The same turns and mirrors carry the whole set onto itself and the rows of a family onto each other. Which other rows belong to the same family as each row named below? List them in the order they appear above.
These 30 rows form 5 families of 6 rows each.
Q445: .01,-.01,-.01,-.06,.15,.11,.12,.07,-.21,.06,.07,-.20,.11,.13,-.04,.16,-.20,.20,-.04,.20,-.05,.00,-.04,.01,-.16,-.17,-.03,-.11,.02,-.18,-.06,.07,.21,.06,.12,.12
Q736: .06,-.17,.07,.14,.08,.12,-.11,.10,-.15,.06,.20,-.02,.22,.08,.10,.00,-.12,.05,-.11,-.06,-.14,-.12,-.02,-.14,.11,-.14,.14,.08,.02,-.06,-.04,-.08,.35,-.10,.25,.16
Q360: .14,.03,.09,-.12,.18,.05,.14,.06,.00,-.11,.08,-.15,.27,.30,-.12,.19,.11,.15,-.25,.19,-.19,-.05,-.21,-.18,.14,.03,-.21,.17,-.09,-.05,-.01,-.14,.18,.11,.03,.11
Q59: -.09,-.07,.08,-.05,.02,.05,-.03,.13,-.03,-.08,.31,-.04,.33,.04,.17,.21,-.15,.16,.01,-.02,.02,-.07,-.30,.15,-.02,.00,.10,.25,.23,.04,.00,-.09,.16,.00,.05,-.09
Q96: .01,-.06,-.19,.02,.14,-.05,.13,-.02,-.17,-.19,.13,-.05,.32,.15,.12,.20,.07,.13,-.08,.09,-.16,-.04,-.17,.10,-.06,-.16,-.20,.11,.29,-.03,.09,-.04,.24,.07,-.19,.10
Q584: -.11,.02,.10,-.06,.00,-.02,.02,.25,-.04,-.17,.04,-.09,.35,.31,.06,.00,-.12,.13,-.37,-.07,.01,-.05,-.16,-.20,.01,.08,-.02,.23,.08,.04,-.11,.00,.28,.16,.15,.09
Q295: -.08,-.10,.02,-.15,.07,.03,.05,.16,-.01,-.08,.27,-.02,.31,.09,.21,.26,-.05,.14,.07,-.01,-.07,-.10,-.33,.15,-.03,.03,.05,.29,.21,.07,.01,-.06,.14,-.08,.08,-.02
Q18: .02,-.09,-.25,-.10,.12,-.05,.13,.00,-.06,-.18,.16,-.03,.32,.10,.16,.24,.02,.09,-.10,.12,-.11,-.09,-.24,.08,-.09,-.20,-.20,.11,.30,-.05,.00,-.06,.19,.06,-.11,.09
Q382: .06,-.15,.14,.06,.09,.04,-.16,.07,-.08,.11,.21,-.01,.29,.07,.05,.03,-.14,.11,-.09,-.06,-.08,-.05,.01,-.15,.14,-.11,.14,.04,.06,-.07,-.04,-.08,.22,-.11,.22,.20
Q161: -.02,-.08,-.01,-.03,.14,.18,.14,.00,-.16,.02,.02,-.18,.10,.12,-.05,.18,-.21,.12,-.06,.15,.03,-.02,-.08,-.08,-.11,-.19,.06,-.10,.05,-.18,-.08,.07,.21,.09,.20,.18
Q495: .14,.10,.09,-.06,.16,.06,.19,.08,.01,-.11,.06,-.12,.24,.28,-.10,.27,.07,.14,-.20,.22,-.24,-.03,-.20,-.16,.08,.04,-.13,.16,-.09,-.02,-.09,-.14,.17,-.04,-.03,.04
Q105: .18,.06,.14,-.05,.16,.06,.16,.07,-.13,-.09,.06,-.12,.29,.29,-.14,.22,.06,.13,-.18,.14,-.22,.01,-.25,-.16,.07,.01,-.18,.17,-.06,-.03,-.11,-.20,.20,.07,-.07,.19
Q455: .01,-.17,-.21,.01,.15,-.06,.12,-.04,-.12,-.19,.20,.02,.31,.16,.13,.23,.06,.13,-.10,.02,-.12,-.12,-.23,.06,-.06,-.20,-.13,.17,.29,-.12,.08,.00,.17,.06,-.12,.12
Q42: -.12,.02,.09,-.04,.06,.07,.06,.07,.03,-.07,.23,-.02,.24,.07,.23,.17,-.01,.13,.01,-.01,-.08,-.09,-.31,.10,.01,.01,.14,.29,.24,-.03,-.02,-.08,.20,-.09,.07,-.14
Q241: .06,-.09,-.22,-.02,.14,-.04,.07,.01,-.15,-.13,.13,-.09,.38,.09,.17,.30,.02,.10,-.10,.04,-.16,-.07,-.16,.05,-.03,-.25,-.22,.10,.22,-.04,.10,-.06,.22,.08,-.14,.03
Q824: -.15,-.03,-.01,-.06,.05,.10,.03,.07,.01,-.13,.22,.00,.29,.11,.25,.18,-.13,.08,.08,-.03,-.03,-.15,-.32,.13,-.03,.00,.07,.26,.26,.03,.03,-.06,.18,-.06,.04,-.03
Q415: .04,-.06,-.02,-.03,.16,.17,.14,.03,-.22,.02,.05,-.15,.12,.12,-.06,.20,-.22,.15,-.03,.18,.01,-.03,-.07,.00,-.14,-.16,.00,-.07,-.03,-.12,.03,.01,.26,-.04,.19,.21
Q65: .15,.04,.13,-.11,.24,.06,.19,.17,-.03,-.05,.04,-.13,.29,.28,-.04,.23,.06,.09,-.22,.23,-.21,-.02,-.20,-.19,.07,.00,-.15,.16,-.07,-.05,-.05,-.17,.21,.03,-.07,.13
Q20: .07,-.19,-.01,.10,.06,.06,-.07,.07,-.14,.07,.17,-.02,.23,.09,.07,.05,-.07,.06,-.06,-.01,-.12,-.10,.06,-.11,.15,-.11,.14,.02,.05,-.08,.04,-.03,.19,-.06,.29,.23
Q277: .08,-.10,-.13,-.03,.07,-.11,.11,-.05,-.17,-.18,.13,-.05,.30,.18,.13,.25,-.02,.15,-.14,.08,-.13,-.06,-.21,.09,-.10,-.19,-.17,.12,.26,-.11,.05,-.02,.14,.09,-.19,.04
Q64: .05,-.02,-.05,-.10,.16,.14,.14,.13,-.22,.03,.02,-.11,.16,.13,-.14,.12,-.18,.19,-.09,.14,-.01,.08,-.05,.00,-.20,-.19,.00,-.06,.02,-.12,-.03,.07,.26,.04,.16,.16
Q933: .04,-.18,.09,.02,.05,.15,-.10,.05,-.18,.11,.20,-.15,.23,.10,.09,.03,-.09,.11,-.06,-.06,-.07,-.12,-.02,-.13,.15,-.10,.09,.04,.04,-.13,-.01,-.06,.25,-.10,.31,.19
Q882: -.10,.00,.10,-.12,.08,.05,.01,.12,.06,-.06,.26,-.02,.31,.06,.24,.23,-.10,.17,.00,-.07,-.08,-.12,-.27,.14,-.03,-.07,.12,.28,.26,.04,-.05,-.04,.22,-.06,.08,-.04
Q682: .11,-.06,.04,-.06,.18,.16,.17,.03,-.18,.10,-.01,-.12,.17,.14,-.04,.19,-.24,.16,.01,.17,-.01,.01,-.08,-.05,-.17,-.19,.03,-.10,.05,-.14,-.04,-.01,.22,.09,.08,.13
Q2: -.06,-.03,.02,-.11,-.03,.01,-.03,.18,.01,-.21,.00,-.12,.30,.29,.09,.07,-.11,.09,-.28,.03,-.03,-.01,-.15,-.20,.11,.15,-.07,.18,.01,.07,-.16,-.05,.25,.26,.16,.06
Q763: .01,-.17,.02,.11,.11,.12,-.15,.07,-.21,.11,.22,-.07,.36,.06,.15,.06,-.11,.08,-.11,-.05,-.09,-.13,.03,-.16,.14,-.12,.08,.06,.05,-.13,-.09,-.10,.29,-.07,.22,.14
Q875: .08,.00,.14,-.15,.23,.09,.17,.08,-.06,-.12,.06,-.13,.27,.26,-.05,.28,.07,.15,-.23,.15,-.16,-.05,-.29,-.19,.12,.04,-.14,.26,-.11,-.04,-.12,-.18,.20,.07,.00,.17
Q637: .00,-.01,.08,.01,-.07,-.07,-.02,.19,-.01,-.21,.07,-.05,.30,.25,.11,.05,-.13,.12,-.30,-.04,.00,-.02,-.17,-.23,.10,.12,-.04,.20,.09,.09,-.15,-.10,.33,.20,.11,.04
Q387: .00,.00,.05,-.12,.01,.00,-.01,.20,.00,-.20,.07,-.05,.35,.29,.13,.00,-.07,.12,-.39,.02,-.04,-.11,-.16,-.21,.12,.13,-.02,.23,.08,.03,-.14,-.09,.22,.21,.16,.09
Q348: -.11,-.02,.07,-.06,-.03,.03,-.05,.19,-.02,-.23,.10,-.12,.34,.32,.05,.05,-.12,.14,-.37,-.03,-.03,-.09,-.13,-.16,.12,.09,-.01,.18,.08,.07,-.14,-.07,.29,.20,.13,-.02

Same family as Q96: Q445, Q736, Q65, Q882, Q348
Same family as Q933: Q360, Q18, Q824, Q415, Q387
Same family as Q637: Q59, Q382, Q105, Q277, Q682

The same turns and mirrors carry the whole set onto itself and the rows of a family onto each other. Which other rows belong to the same family as each row named below? List them in the order they appear above.
These 16 rows form 4 families of 4 rows each.
Q120: -.07,-.20,-.07,.14,-.04,.28,.01,.02,-.11,.24,-.17,.02,.04,-.02,-.19,.03,-.25,-.08,.12,.23,.13,-.08,.00,-.18,-.09,-.27,-.17,-.05,.19,.08,.16,.01,-.21,-.31,-.04,-.01,.16,.09,.18,.11,.01
Q323: -.05,.07,-.07,.18,-.12,.12,.02,-.08,.15,.03,-.04,.15,.04,.24,-.04,.02,-.15,.09,.05,.10,-.02,.10,.14,.00,-.15,-.12,-.02,-.11,-.08,.06,.08,-.17,-.02,.05,-.02,-.04,.09,.18,.05,.08,-.12
Q564: -.09,-.13,-.09,.04,-.11,.07,.07,-.13,-.31,.10,-.16,-.08,.02,-.07,-.05,.15,-.04,-.16,.00,.11,-.02,.08,.05,-.15,.09,-.10,-.12,-.07,.12,-.16,.17,-.02,.07,.00,.06,-.05,-.23,-.05,.02,-.09,-.02
Q72: .01,-.23,-.02,.19,-.16,.19,.06,-.08,.01,.23,-.21,.06,.12,-.13,-.15,-.01,-.35,-.01,.02,-.03,.04,-.11,.05,-.12,-.07,-.31,-.12,-.17,.24,.06,-.01,-.02,-.10,-.16,-.04,-.07,.05,.19,.23,.22,-.02
Q228: -.01,-.04,-.15,.04,-.23,.28,-.02,-.02,.00,-.07,.03,.01,-.04,.20,.08,-.01,-.13,-.02,.03,.17,.07,.25,.08,.11,-.17,-.11,.06,-.10,.05,.01,.12,-.21,-.04,-.01,-.05,.00,-.05,.18,.08,.09,-.05
Q421: -.10,-.24,-.20,.06,.08,-.01,.03,-.01,-.07,-.03,-.07,-.09,.21,-.10,-.07,-.16,-.03,.08,-.05,.09,.15,.27,-.10,-.18,-.08,-.07,.01,-.20,.18,.08,-.09,-.02,-.09,-.02,.15,-.25,-.03,.19,-.03,-.07,.03
Q489: -.02,-.16,-.08,.08,-.14,.16,.12,-.05,-.04,.23,-.17,.01,.08,.12,-.15,.08,-.31,-.02,.02,.02,.05,-.08,.01,-.10,.00,-.41,-.10,-.06,.24,-.01,.04,-.07,-.08,-.19,-.15,-.12,.18,-.04,.16,.15,-.04
Q130: -.08,-.18,-.14,-.04,-.08,.08,.20,-.19,-.22,.08,-.10,-.20,-.05,-.19,-.10,-.03,-.13,-.21,.00,.01,-.01,.14,.01,-.14,.06,-.10,-.10,-.06,.18,-.07,-.01,.07,-.15,-.06,.12,-.06,-.17,-.05,-.05,-.09,.01
Q842: -.04,-.05,-.12,-.07,-.09,-.01,.14,-.16,-.25,.19,-.08,-.22,.00,-.07,-.10,.10,-.12,-.15,.00,.01,-.02,.05,.05,-.26,.10,-.06,-.11,-.08,.28,-.03,.06,.06,-.01,.03,.07,-.05,-.07,.04,.02,-.01,.08
Q850: -.07,-.07,-.03,.13,-.13,.21,.00,-.11,.13,-.11,-.14,-.04,-.03,.18,.01,-.09,-.12,.11,-.03,.11,.04,.13,.14,.03,-.15,-.09,.04,-.21,-.11,.15,.10,-.24,-.12,-.09,.01,.04,.01,.24,.07,.07,-.09
Q714: -.03,-.08,-.07,-.07,.02,.06,-.12,.03,.02,.02,-.06,-.11,.25,-.09,-.10,-.04,.07,.11,.10,.22,.14,.24,-.11,-.22,-.23,-.16,-.07,-.20,.01,.09,.00,.14,-.10,-.11,.08,-.24,-.04,.20,.03,.04,.03
Q460: -.10,-.07,.08,-.15,-.11,.07,.14,-.15,-.26,.12,-.14,-.13,.03,-.13,-.16,.04,-.19,-.10,.07,.13,-.06,.18,.11,-.24,-.03,-.06,-.15,-.12,.13,-.14,.07,.08,-.05,-.04,.02,-.02,-.18,-.08,.09,.04,-.15
Q159: .03,-.05,-.10,.03,-.05,.09,-.15,-.14,.06,.06,-.10,.08,-.03,.19,-.11,-.03,-.24,.05,.07,.20,.14,.23,.15,.05,-.18,.10,.03,-.13,.01,.03,.11,-.16,-.17,-.01,.06,-.01,.02,.10,.10,.09,-.19
Q609: -.09,-.12,-.02,.20,-.18,.15,.09,-.03,.06,.18,-.16,-.04,-.03,-.01,-.10,.01,-.25,.05,.12,.16,.00,-.13,.06,-.15,.01,-.44,-.06,-.13,.14,-.02,.12,-.09,-.09,-.15,-.12,.01,.19,.12,.17,.15,-.10
Q288: -.10,-.19,-.09,.15,.07,.01,-.01,-.05,-.06,-.03,.01,-.13,.16,-.14,-.02,-.11,.15,.10,.07,.10,.08,.28,-.01,-.09,-.12,-.14,.00,-.25,.04,.04,-.06,-.03,-.16,-.09,.27,-.22,-.04,.17,-.01,.00,-.13
Q46: .05,-.17,-.11,.14,.03,.00,.01,-.02,-.02,.12,-.07,-.14,.22,-.14,-.08,-.03,.04,.14,.02,.10,.25,.25,-.04,-.14,-.13,-.22,.01,-.30,.14,.06,-.04,.12,-.09,-.01,.22,-.07,-.01,.23,-.11,.12,-.13

Same family as Q159: Q120, Q714, Q460
Same family as Q489: Q842, Q850, Q288
Same family as Q421: Q323, Q130, Q609

